Turns in one plane each, and the order they were made in; the first pair answered
N (before |-> after):
[ 1.94 -2.00  0.77  0.06 -0.49  1.15 -0.83 -0.75 -0.40 -1.20 -1.47  0.74
 -1.09 -1.58 -2.75  1.04  2.02 -1.14] |-> [ 0.94 -2.22  0.32 -0.58  0.05  0.52  0.13 -1.09 -0.50 -1.93 -1.77 -0.01
  0.09 -2.04 -1.97  2.52  0.62  1.21]
[-0.65 -4.31  3.88  1.63 -1.20  3.83 -1.63 -1.04 -0.93 -1.75 -4.84 -0.95
  1.19 -1.46 -3.46  1.22  2.48  1.58] |-> [-2.99 -2.28  4.19  0.69  0.38  2.91 -1.07 -2.87 -1.00 -1.81 -4.91 -1.48
  0.06 -1.31 -0.74  2.87 -0.07  4.48]
[ 3.94 -0.72 -0.51  0.20 -0.99  1.52 -3.32 -1.41 -0.20  1.64 -1.68  3.72
 -1.17  0.76  0.10  0.78 -0.02  2.76] |-> [ 4.87 -1.77 -0.74  0.19 -0.83  1.87 -2.64 -0.70 -0.19  0.64 -2.18  3.21
 -0.01 -0.01 -1.34 -0.03  0.69  2.83]
U (before |-> after):
[ 1.53 -0.79  1.58  0.29 -0.50  1.43 -1.28 -0.54  0.48  1.12  1.10  1.19
 -3.25  2.41 -1.78 -1.09  2.02 -0.92] |-> [ 1.79 -2.68  0.83 -0.62 -0.14  1.42  0.12 -1.04  0.97 -0.96  0.05 -0.62
 -1.46  0.81 -3.56 -0.06  2.41  0.72]
[ 0.10  0.41  0.49 -0.60 -0.13 -1.19 -0.57  2.08  0.40 -1.33  0.29 -0.96
  0.75  0.07 -0.02 -1.23 -0.51  0.05] |-> [ 0.46  1.61  0.96  0.17 -0.77 -0.72 -0.26  1.37  0.20 -0.07  0.41  0.27
 -0.28  0.56  0.70 -1.33 -0.28 -0.69]
[ 2.14 -0.98  1.78  2.22  0.17  0.77 -0.60 -1.05 -0.05 -1.16  0.37  0.77
 -1.21  1.53  0.32 -1.93  0.76  0.30] |-> [ 1.69 -1.82  1.75  1.34  0.44  0.80 -0.05 -0.99  0.07 -2.21 -0.20  0.63
  0.23  0.65 -0.63 -1.36  1.06  1.42]
X (before |-> after):
[ 2.74 -1.60  0.88  1.27 -1.88  2.25 -1.56  0.09 -0.25  2.36  0.09  0.10
 -1.41  0.32 -1.85 -1.06  1.97 -3.01] |-> [-1.71 -2.33 -0.19 -1.61  1.20 -0.43  1.73  1.84  0.09 -1.11  0.32 -3.46
  2.53 -1.48 -1.69 -1.98  1.03 -0.18]
[ 4.21  0.07 -0.40  0.90 -4.76  0.30 -3.91 -2.32 -0.32  0.34 -1.47  4.14
 -4.75  0.08 -3.83  5.18  0.07 -0.90] |-> [-2.39 -0.32 -4.19 -0.87 -1.50 -3.15 -0.64  5.58  0.46 -1.41  3.22  1.32
  1.91  0.43 -2.79 -5.20  1.29 -4.50]
[-0.56 -0.73  0.61 -0.60  0.58 -0.58  0.59 -4.76  0.10 -0.23 -3.49 -0.91
 -2.00 -1.51  0.32  5.97 -1.88  4.74] |-> [ 1.51  1.50  0.16  3.18 -1.16  0.23 -1.58  1.35  0.85  4.80  1.56  3.08
 -3.62  1.69  1.05 -3.37  1.91 -4.47]
[-3.24  0.05  1.26 -1.03  1.92  0.01  4.00  1.63  1.34 -1.07  2.24  1.61
  3.52  2.25 -0.69 -3.55 -2.99 -0.46] |-> [-0.23  0.39  3.08 -0.72 -0.10  2.61  2.17 -3.52  0.76 -0.78 -0.67  2.51
  0.28  2.19 -1.55  3.82 -3.73  2.53]
Pairs:
(2 to 3 turns a pair)
[ 0.27 -3.30 -1.26 -0.45 -0.36 -1.31  2.58  3.91  0.71 -2.15 -0.15 -1.47
  4.21 -0.88 -1.91 -4.10  1.92 -2.01] |-> [ 1.55  0.01  1.37 -0.58 -0.51  0.19  0.97 -3.20 -1.12 -1.51 -3.08  0.02
 -1.27 -0.18  0.72  5.77 -2.10  3.57]
X then N
[-0.51  3.10  0.96  0.62  1.01 -1.10 -1.71  0.97  0.15  0.99  1.80  2.55
 -2.50  1.59  4.20 -0.37 -1.42 -1.04] |-> [ 2.94 -2.73  0.74 -0.49 -0.65  0.16 -0.94  0.02  1.17 -3.62 -2.00 -0.97
  1.04 -2.15 -2.57  2.56  1.05  1.53]
N then N then X
[-4.05 -0.95 -2.56 -0.41  0.61 -2.63  1.99  1.88 -0.22 -0.60  1.96  0.68
  3.82  0.54 -0.61 -1.63  0.53 -0.11] |-> [ 0.95  0.96  0.57  1.22 -2.06  0.37 -1.02 -2.95 -0.96  2.20 -0.74  3.86
 -2.13  1.78 -0.58  4.84 -0.79  0.86]
X then N
[ 2.95 -0.52 -1.25  2.22  0.46 -0.18 -1.66 -3.22 -0.67  0.16 -0.36  2.25
 -0.51  0.35 -0.65  6.79 -0.87  0.84] |-> [ 4.22 -1.51 -1.50  2.72 -0.77  0.45 -2.28 -1.65 -0.39  0.55 -0.34  1.79
  0.40 -0.38 -2.85  5.09  0.28 -0.69]
N then N
[-1.25  1.64  0.15  1.23  1.41 -1.97 -0.52  2.29  0.53  2.52  2.86 -0.85
  1.43  2.17  2.19 -1.55  2.24 -1.01] |-> [ 0.03 -0.88  0.61 -1.05  1.19 -1.06  0.29 -1.70  0.01 -0.30 -1.04 -2.62
  2.15  0.02  0.15  4.30  0.89  3.64]
N then X
[-7.23  3.39 -1.02 -0.94  4.06 -3.04  2.52  1.13 -3.21 -1.48  0.32 -0.69
  2.73  0.56  1.40  1.41 -1.57  3.75] |-> [-5.45 -0.02 -2.15  0.39  2.94 -2.24  2.02  5.07 -1.17 -1.95  0.71 -1.66
  5.16 -0.34 -2.37 -3.35  2.39 -0.72]
X then N then X
[-1.42  0.90  0.09 -0.16 -0.25 -1.46 -0.95 -0.61 -0.62  0.16 -0.88  1.79
 -1.61  1.98  1.58  2.26 -3.59  0.35] |-> [ 0.25 -0.63 -0.67  1.11 -0.80 -0.78 -1.09  2.75  0.51 -0.02  0.53  0.96
 -0.84  1.97 -0.48 -1.75 -1.05 -2.79]
X then N
[-4.45 -2.03 -1.94 -1.95  2.06 -2.00  1.12  0.72 -0.57  2.05  2.94 -0.01
  0.97  0.65  3.73 -4.46 -1.04  1.63] |-> [-2.88 -3.20 -2.22 -2.01  1.30 -1.80  1.40  1.98  0.40  1.33  2.10 -0.52
  2.17 -0.45  1.46 -6.26  0.82 -0.34]
N then N then N
[ 0.19 -2.11 -1.03 -1.28 -0.38 -0.15  0.49  0.45 -0.29 -2.47 -0.88 -2.11
  1.93 -1.22 -1.53  1.03  0.03  0.76] |-> [ 0.06 -1.97 -1.32  0.19 -0.57 -0.14  0.23  2.42  0.19 -1.04  0.35 -1.12
  1.85 -0.44 -1.43 -1.98  1.59 -1.94]
X then X
